Families of rows that turns and mirrors carry onto each other, the same ones carrying the whole set onto itself: the rest of each named row's family, in list order:
4 families of 8 rows:
q_84: 25.1 -18.8 -16.9 14.5 6.8 21.1 10.7 20.1 -12.6 15.0 -6.5 -27.3 -9.9 -20.4 -3.1 2.9 -7.1 -4.5 10.9 -11.0 -39.8 12.9 -0.7 -13.1 6.2 -9.9 -10.3 5.9
q_656: 34.3 -6.3 7.7 30.1 -12.7 -26.5 4.5 4.0 -11.0 9.2 -28.5 -4.8 -14.5 -21.0 -13.6 -7.5 11.5 -2.3 -5.6 -2.3 -36.8 5.6 -5.3 15.5 6.5 3.1 29.1 12.3
q_905: -1.0 -10.2 5.1 20.6 9.2 -8.7 12.0 22.7 -10.4 9.5 -5.7 -14.8 -11.5 -30.2 8.7 2.5 -1.2 -16.4 38.6 -9.4 16.4 12.5 34.8 -4.7 15.9 16.6 -5.0 14.0
q_788: 9.8 -33.2 -20.1 21.3 25.1 13.5 5.2 8.7 11.9 15.0 -6.5 -19.4 -16.7 13.6 15.0 -11.5 1.0 14.6 12.3 -21.4 -45.5 -12.4 17.8 -10.1 29.1 16.0 14.8 22.6
q_496: -9.4 -17.7 -1.8 11.7 4.2 -6.8 9.3 22.2 -9.0 38.0 -7.2 -16.8 -9.8 -22.1 6.4 -0.1 -9.0 -22.0 41.7 -6.4 9.6 10.8 32.7 6.6 23.9 14.6 -0.9 18.6
q_756: 6.1 -4.5 -20.2 21.2 15.8 24.3 0.8 15.2 -8.7 1.8 5.2 -24.5 -2.7 -8.6 -10.1 11.2 -7.7 -1.2 22.5 -14.5 -31.2 1.0 22.0 -9.8 5.1 -6.9 -5.1 10.0
q_54: 4.8 -7.6 12.5 14.9 -4.1 -28.0 -21.4 15.2 -11.9 1.2 -11.7 -1.5 7.5 -8.1 0.6 -7.2 -6.1 -4.6 14.4 -23.0 -22.3 -13.3 15.2 33.0 31.4 16.0 26.2 23.1
q_39: 14.7 -26.8 -17.9 9.0 12.2 -21.4 25.0 6.2 18.6 20.3 -30.4 -10.2 6.6 6.3 4.7 -45.3 12.8 -15.3 30.2 -22.5 -11.7 16.1 23.1 6.9 15.1 22.2 36.7 31.4
q_124: 11.1 -16.5 -0.1 4.1 -2.5 -29.6 -1.2 21.8 -15.2 8.1 -30.2 -3.5 15.6 -9.2 -11.9 -8.7 -5.3 -16.1 10.8 -30.8 -10.2 -11.3 10.9 37.2 17.0 13.7 17.4 33.5
q_227: 0.5 -25.3 0.4 24.2 7.8 -5.3 2.6 22.5 -6.8 35.1 -0.9 -16.4 -5.6 -23.1 -4.7 10.3 -7.3 -7.9 37.4 -10.6 5.2 22.8 39.8 2.2 2.8 7.5 14.2 14.3
q_379: 16.4 -20.2 -21.0 16.5 10.8 -17.2 13.0 0.1 18.7 7.8 -10.3 -15.9 11.1 23.4 1.8 -45.0 13.4 -4.7 28.9 -21.3 -33.2 13.8 29.8 -3.0 8.5 13.2 32.6 20.9
q_450: 30.7 -27.2 8.6 36.9 3.6 -16.6 6.9 6.7 0.6 9.2 -33.2 -8.2 -10.7 -29.8 -8.1 -19.9 17.1 -0.8 0.4 12.2 -36.2 -0.2 -9.0 15.3 10.7 19.6 23.4 15.7
q_357: 1.0 8.9 15.2 19.7 3.4 5.6 1.2 -25.0 23.0 7.0 -24.6 -5.2 -7.1 -19.7 11.5 -10.4 19.6 -5.7 18.8 -3.4 -20.0 10.9 15.8 -10.6 30.3 18.7 15.3 -18.2
q_980: -6.1 -11.0 3.5 29.7 10.6 -14.6 -4.0 21.7 -15.8 19.6 13.7 -17.0 -3.5 -15.3 3.6 -0.5 -0.9 -11.8 41.3 -1.0 -2.2 10.7 37.3 15.6 17.7 6.8 7.8 16.5
q_296: 14.5 -38.6 -14.9 8.9 18.9 4.7 -1.5 26.0 12.1 14.1 -21.0 -14.0 -0.8 1.2 10.1 -23.8 0.8 14.1 6.6 -28.3 -36.3 -16.5 3.0 -15.7 22.4 32.6 15.8 36.4
q_504: 3.4 -13.0 -5.2 3.2 -2.4 -28.2 -16.2 23.0 -17.7 18.8 -12.0 -4.9 4.5 -13.4 -5.8 5.0 2.9 -4.5 6.3 -26.0 -2.6 -8.0 8.2 27.4 27.8 29.5 23.6 29.7
q_658: -0.6 -8.3 16.0 6.0 4.0 -28.1 -6.0 23.6 -17.6 19.7 -21.1 6.0 19.0 -7.5 1.3 -9.7 2.1 -20.0 9.8 -25.9 -15.8 3.1 6.5 29.1 27.1 14.4 10.8 37.8
q_233: 28.8 -11.5 14.0 35.5 -4.4 -21.1 -5.5 -7.2 4.0 -2.9 -16.9 -8.8 -2.0 -15.1 -4.3 -8.3 16.1 -4.4 -4.3 8.8 -43.6 -4.4 -1.2 15.6 16.6 8.6 18.5 -3.9
q_4: -3.6 10.7 -7.0 -9.9 -8.2 -6.7 6.4 -14.8 15.8 40.3 -24.7 -3.7 24.1 6.1 -5.8 -3.6 22.5 -23.7 7.8 -20.2 -15.2 15.9 9.7 -8.1 15.6 14.2 4.8 3.8
q_949: 14.1 -14.8 -21.9 18.9 8.6 28.4 9.8 16.1 -4.8 12.2 -16.9 -23.5 -9.5 -24.7 -20.8 -3.0 -6.5 -5.5 23.5 -2.1 -31.1 14.0 11.3 -20.9 -4.3 4.5 -9.1 9.7
q_630: 6.7 -3.8 21.0 24.7 -0.8 -2.1 1.2 -14.6 20.7 18.7 -38.1 4.3 -19.5 -27.0 1.6 1.8 16.9 -3.0 6.9 -1.1 -15.5 10.2 18.3 -19.0 20.1 34.0 14.5 -6.3
q_724: -7.1 12.5 -5.3 2.1 -0.7 -14.8 9.9 -19.0 12.4 26.3 -14.3 -10.7 22.4 21.5 3.2 -20.5 26.8 -16.4 20.8 -22.3 -21.3 3.9 24.0 -4.8 19.1 10.8 -4.8 1.2
q_310: 2.1 18.8 -12.5 -6.7 -5.6 -7.1 23.1 -5.0 8.4 15.6 -21.8 -11.4 15.3 1.5 3.5 -12.7 21.1 -28.4 17.5 -19.6 -6.0 6.9 11.8 -20.3 13.5 9.2 -14.8 7.9
q_837: 12.9 -16.8 14.5 11.5 7.1 9.5 3.8 -13.6 13.2 17.6 -33.7 -7.0 -15.4 -27.1 16.7 -9.6 14.6 -1.5 4.4 -11.4 -26.1 19.5 1.2 -14.3 33.9 27.9 -0.5 -17.6
q_696: 12.9 -2.8 -26.3 17.1 4.5 21.2 10.7 20.5 -2.7 22.0 -8.7 -18.0 -10.4 -6.2 -16.1 13.4 -6.1 -5.3 11.0 -9.2 -35.8 -1.0 12.3 -25.4 -2.4 -3.1 0.4 26.6
q_703: 36.0 -22.1 15.8 28.6 -11.9 -27.7 0.7 12.4 8.3 1.6 -28.1 -11.5 6.1 -25.4 -2.0 -27.5 11.0 0.1 2.9 0.9 -34.4 -6.9 -9.4 2.3 2.5 11.9 26.7 12.2
q_409: 12.1 -30.9 -24.3 12.8 24.6 6.3 9.2 7.6 5.5 23.0 -26.2 -7.8 -24.0 11.7 3.3 -14.3 8.4 16.1 4.8 -34.4 -37.9 4.6 15.8 -12.9 25.4 34.2 20.9 30.9
q_864: 12.1 -27.2 -1.2 18.2 16.5 -23.5 27.7 10.3 9.6 26.6 -21.7 -9.3 13.8 12.5 8.1 -42.8 14.7 -12.5 31.2 -26.6 -18.5 26.7 28.9 -1.2 3.5 8.4 20.0 31.2
q_104: 1.5 1.5 -8.7 -3.8 -9.1 -17.2 20.1 -10.9 7.1 31.9 -27.6 -13.0 20.8 4.1 -10.5 -14.5 18.7 -33.9 20.0 -12.2 -8.2 13.7 19.5 -4.8 8.0 12.2 -17.6 -0.3
q_369: 14.5 -35.1 -16.6 14.0 18.4 10.4 14.7 10.9 5.0 24.3 -35.7 -15.2 -11.2 5.2 3.3 -17.6 6.1 15.7 1.4 -28.1 -45.6 -20.1 0.9 -5.7 20.5 20.1 8.8 32.8
q_420: 21.8 -21.5 -22.2 12.3 -1.9 -29.6 25.6 -2.2 15.7 26.2 -19.4 -20.5 6.7 12.7 -1.4 -36.8 22.7 -3.0 24.1 -24.3 -11.5 16.0 23.8 -6.3 -2.4 12.7 34.3 16.6
q_271: 0.2 0.9 14.2 8.9 -5.4 16.5 2.1 -13.6 14.0 22.4 -44.5 -5.0 -14.8 -33.0 4.4 -7.3 6.0 -2.5 14.6 -8.3 -20.8 3.6 3.5 -15.8 28.9 23.3 1.9 -10.1

Which other rows belong to the same family as q_409? q_656, q_227, q_504, q_4, q_630, q_696, q_420
Which other rows belong to the same family as q_658? q_84, q_905, q_296, q_310, q_837, q_703, q_864
Which other rows belong to the same family as q_724? q_788, q_756, q_54, q_379, q_357, q_980, q_233

Families of rows that turns and mirrors carry onto each other, the same ones carrying the whole set onto itself: the rest of each named row's family, in list order:
4 families of 8 rows:
q_501: -26.2 10.5 10.0 9.0 12.0 12.3 -30.8 -24.8
q_426: 24.4 16.4 3.5 2.8 -12.0 -11.9 -23.2 -30.7
q_391: 12.7 12.2 17.9 10.3 31.7 -13.1 -27.2 -15.0
q_378: -2.1 21.1 -4.8 -10.3 -17.9 9.8 -12.4 -33.9
q_651: 22.9 10.6 6.9 -14.0 -11.1 -6.4 -15.7 -35.0
q_998: -13.3 34.6 -13.2 -11.0 5.1 -10.2 -8.9 -30.5
q_745: 28.9 0.9 16.4 2.9 22.4 12.6 -12.4 -10.4
q_90: 25.7 5.3 15.7 2.0 23.8 17.3 -26.3 -13.3
q_407: -0.6 20.9 -15.2 -14.2 -13.4 12.2 -3.1 -26.7
q_708: -17.4 7.5 5.8 -0.5 35.9 17.0 -16.0 -11.9
q_712: -31.8 9.9 13.3 1.0 13.9 3.0 -17.8 -25.1
q_199: -21.5 34.4 -12.4 -11.5 4.3 -2.4 -10.2 -23.6
q_300: -7.4 18.2 -10.3 -12.3 -9.0 20.8 -2.0 -27.8
q_718: 26.2 -4.5 19.3 9.8 17.8 8.1 -19.9 -19.3
q_243: 21.7 22.6 2.6 -2.7 -14.2 -10.1 -14.1 -31.0
q_47: -17.4 17.3 6.1 4.3 42.2 6.7 -13.9 -13.7
q_642: -20.1 25.0 -9.8 -3.8 -2.7 -8.8 -3.1 -31.8
q_598: -32.0 20.9 4.5 2.5 14.3 1.9 -24.7 -24.7
q_143: 5.9 11.3 22.4 12.6 35.6 -4.5 -25.9 -17.2
q_907: 32.2 19.0 -4.4 -12.0 11.7 -5.0 1.9 -19.7
q_929: 37.6 9.9 2.4 -4.0 7.0 6.7 -4.1 -19.7
q_727: 23.3 11.9 0.4 -5.9 -18.0 0.5 -15.2 -30.3
q_389: 7.5 5.7 13.1 18.3 32.4 -8.4 -15.3 -8.0
q_185: -18.2 13.0 1.4 -3.6 34.8 18.5 -6.3 -13.5
q_203: 16.6 -5.7 17.7 9.8 17.1 17.6 -20.5 -13.1
q_320: 37.5 19.3 -7.8 -1.4 8.4 4.7 -11.2 -18.0
q_436: -16.4 19.1 -0.5 11.7 32.6 15.0 -13.8 -8.5
q_249: 35.7 15.1 4.8 -5.8 9.3 -6.3 -3.0 -15.3
q_390: -2.6 23.0 -6.6 -21.6 -8.9 15.3 -13.7 -35.8
q_587: -29.5 14.4 2.8 3.1 12.6 14.8 -27.3 -27.7
q_845: -22.7 28.7 -8.4 -6.3 0.7 -4.7 -18.1 -32.0
q_799: 7.0 8.2 11.5 8.8 42.3 -1.9 -17.7 -9.6

Which other rows belong to the same family as q_845? q_378, q_745, q_47, q_598, q_929, q_727, q_799
Which other rows belong to the same family as q_998? q_501, q_426, q_391, q_300, q_907, q_185, q_203

